Q:
[[ 24.0   5.9 -33.9  58.5 -20.3  73.3]
 [ 17.7 -16.1  20.3  77.9 -19.6  34.0]
 [-79.1  -4.3  25.3  17.8  20.9 -18.7]]
A: 24.0

Q:
[[ 47.5 -42.4 -83.3 -59.6]
 [ 61.4  53.8  72.4 -67.2]]
A: 47.5

Q: [ 2.5  0.4 51.5 73.4]
A: 2.5

Q: [ 7.4 56.7 63.3  5.5]
A: 7.4

Q: [  3.8  67.0 -60.7   6.0 -39.9 -70.6  34.9]
A: 3.8

Q:
[[46.6 31.1 65.9 62.9 44.5]
 [46.6 31.1 65.6 62.9 44.5]]
A: 46.6

Q: [ -5.5 -69.5 -31.4  72.1  55.2 -14.8  62.8]
A: -5.5
---
[  5.7  78.5 -35.5 -32.0 -25.5   3.2] => -32.0

[-16.2  55.0 -53.0 -32.1 -59.4 -66.7] => -59.4

[ 34.8  52.0 -59.7 -26.2 -72.5] => -59.7

[[ 64.3  68.9  59.0 -69.1 -13.7 -63.6 -39.1]
 [ 69.6 -68.7 -57.1  79.7 -36.0 -86.3  81.7]
 [-46.6 -61.0 -82.4 -35.2 -71.3  86.2 -70.5]] => -82.4

[[ -0.7  59.0  81.1  56.9  11.9]
 [ 39.9  -1.7 -16.9  -3.1  17.5]] => -3.1

[ 65.1  54.3  71.1   9.0  -8.9 -51.1  16.9] => -8.9

[-42.9  31.0 -64.9 -70.0  57.4  45.9  -0.2] => -64.9

[[ 12.1  10.7  21.5   7.5  43.1  -3.7]
 [-27.1 -23.5 -34.0 -13.3 -83.0  11.2]] => -34.0

[ 54.4 -65.3  78.4 -78.9  35.6] => -65.3
---
[[77 92 47  8  8]
 [29 13 52 85 97]
 [30  4 44 33 78]] result: 13

[[5615 4762 8884 8461 4963 6629 1428]
 [4714 4516 4803 5510 4525 4727 5226]] result: 4516

[[5841 7310 6398 7492 7159]
 [4921 6317 3234 3184 9236]] result: 6317

[[ 644  925  527  938 -896   18]
 [ 215  464  514  820 -755 -380]] result: 464

[[ 140  111  322   70]
 [ 213 -264  536  649]
 [-246  418  204 -745]] result: -264

[[197  72 182  59 210 182]
 [200 100 145  47  89 240]
 [104 168 126  55 186 226]] result: 100

[[-890  753 -669  608 -780]
 [ 284  196  164  222  349]] result: 196

[[7723 7084 9121 6430]
 [4770 5873 2216 7122]] result: 5873
---
[[-41.1  37.2  57.7  85.4]
 [  3.2 -11.2   8.2 -10.7]
 [-20.0  11.3  38.3  38.5]] gives 11.3

[[ -8.2 -18.3 -73.0  76.4   2.7]
 [-61.9 -57.4 -73.3  31.6  44.7]
 [-22.7 -62.4 -25.2 -38.4  61.3]] gives -25.2

[[-28.2 -33.8  15.0   5.0 -41.2  28.3]
 [ 13.6 -29.9   3.4 -13.9  29.6  -5.5]
 [ -3.0  12.9  22.2 -12.8  70.2  20.0]] gives -12.8

[[ 11.9 -22.6 -44.0  -0.9   7.2 -38.9]
 [ 37.3  36.9  46.5  19.9  79.5 -12.7]
 [-20.9  24.3  19.9 -37.3  83.1   7.4]] gives -37.3

[[ 42.0  -0.6  22.0   0.7 -37.4 -72.0]
 [-20.8  47.3 -51.9  -2.4  53.2  -1.3]
 [ 10.8  22.2 -43.1  17.7  71.9 -22.3]] gives 17.7

[[ 48.5  12.6   1.2   2.3]
 [ 80.4  74.2  29.8  23.8]
 [ -8.1  32.5 -44.3  37.1]] gives 32.5

[[-30.9 -22.7 -25.2  -8.5 -66.1  -1.8 -25.5]
 [-28.6 -24.3 -33.1 -12.5 -79.9   7.0 -35.0]
 [-29.3 -22.0 -21.4  -7.7 -57.9  -4.3 -22.0]] gives -57.9

[[ 12.6  29.4  -0.5  60.6]
 [ 51.1 -11.4 -53.7 -28.5]
 [ 31.9 -38.6 -67.0   4.9]] gives -38.6
---
[ 80.9  11.8 -69.1 -53.3] ==> 11.8

[[-53.5 -44.8 -26.7   1.5  42.5  61.2  10.0]
 [  3.6  37.4 -10.2  52.1  52.8 -69.3 -65.4]] ==> 37.4

[[ 57.1  56.6 -50.0 -48.9 -63.2 -20.0]
 [ -9.8  -5.5   4.1   6.7   7.2   4.1]] ==> -5.5

[ 78.1 -81.6  20.1  -2.9  17.9] ==> -81.6

[ 26.3  55.4 -84.3   9.8 -11.3  15.5] ==> 55.4

[25.5 27.1 12.1 62.6] ==> 27.1
---
[[ 26.2 -16.3  62.0  13.4 -28.6  48.3  17.1]
 [  3.1  -6.4  13.7 -11.9  -3.9 -16.1 -29.5]] Answer: -3.9

[[ 31.6 -18.4 -50.0 -22.8  31.9]
 [ -2.7   1.4 -23.1 -16.0  73.7]
 [ 38.9 -23.2 -48.0 -19.0  -1.1]] Answer: -48.0

[[-19.3  15.1  45.0  19.7 -79.6  -5.6  52.2]
 [-40.3  32.6 -53.5 -41.6  29.7  12.3 -37.5]] Answer: 29.7

[[ -1.7 -14.3  18.3  47.8 -21.4]
 [ -5.1 -12.5  -2.2  49.4  68.3]
 [-20.7  32.2   1.0 -31.6 -50.5]] Answer: 1.0

[[ 69.2 -52.1 -10.9  16.7 -85.5]
 [ 53.2 -56.7 -78.7  23.7  -6.5]
 [-16.8 -81.9  -1.6  31.7  80.9]] Answer: -1.6

[[ 83.0 -36.8 -40.4  52.8]
 [ 27.6 -18.6  14.3 -24.6]] Answer: -18.6

[-46.2 -20.6   5.7  23.1 -33.1 -75.9  28.7] Answer: -33.1

[-24.7 -52.7  38.1 -65.3 -51.1  41.7  13.6] Answer: -51.1

[[ 25.7  11.5 -15.0 -60.9]
 [ 17.3  16.1 -17.3 -15.3]] Answer: 16.1
---
[-24.8   0.4 -26.1  63.4 -37.7  51.3] ans = -24.8

[[ 21.1 -10.0  32.4  32.8  16.4]
 [ 45.1 -21.4  69.2  70.2  35.1]
 [ 30.2 -14.4  46.4  47.1  23.5]] ans = -10.0

[ 41.0 -23.4 -75.4 -44.7] ans = -23.4

[-56.8  19.2  80.9  42.8  -0.3] ans = 19.2

[-82.5   9.0  34.1  26.8 -41.9] ans = 9.0

[-37.3  18.3 -58.5   6.4 -72.4] ans = -37.3

[[ -5.9   5.6 -71.8 -65.5  24.2]
 [-25.9 -23.1   2.7  17.1  30.3]
 [  2.8  22.0  16.7 -20.2  39.5]] ans = -25.9
---
((-7, 15, 6, 30, 30, 4), (-9, 18, 30, 49, 11, -29)) result: 4
(7072, 6253, 2114, 4815, 8819, 9948, 9359) result: 9359
((80, 65, 89, 67, 72, 64, 59), (89, 91, 91, 67, 78, 6, 19), (81, 40, 90, 67, 56, 91, 80)) result: 59
((46, 51, 89, 60, 57), (46, 94, 94, 50, 8)) result: 57
((994, 620, 615, 203), (838, 625, 627, 954), (773, 577, 539, 579)) result: 203
(-341, 626, -53, -613) result: -613
(-259, -470, -67, -598, 998, 179) result: 179
(-747, 230, -814, 816, 619, -930) result: -930
(72, 22, 837, -298, -573, 454, 740) result: 740
---
[ -6.2 -29.4  -7.8   0.1 -60.6  35.2 -12.0] => 35.2, -60.6
[-58.0   2.5  -2.3 -38.8 -75.2] => 2.5, -75.2
[ 63.9 -38.4  51.8  62.8] => 63.9, -38.4
[ 70.8  37.4 -74.3 -38.2  61.2] => 70.8, -74.3
[-41.8 -23.5  50.9  -2.3 -65.5] => 50.9, -65.5
[60.8 34.9 -9.7 13.7] => 60.8, -9.7
[ 70.4  12.7  48.0  -6.5 -33.5   7.4  47.2] => 70.4, -33.5
[28.3 -0.4 20.1 66.9] => 66.9, -0.4
---
 87   20  107  174  223 | 87
 16    6   29    5  -28 | 16
 45   33  214   36  195 | 45
244  433  497  780  903 | 244
760  417  468  187  892 | 760
68  77  17  96  66 | 68
185  132  224   35  202 | 185
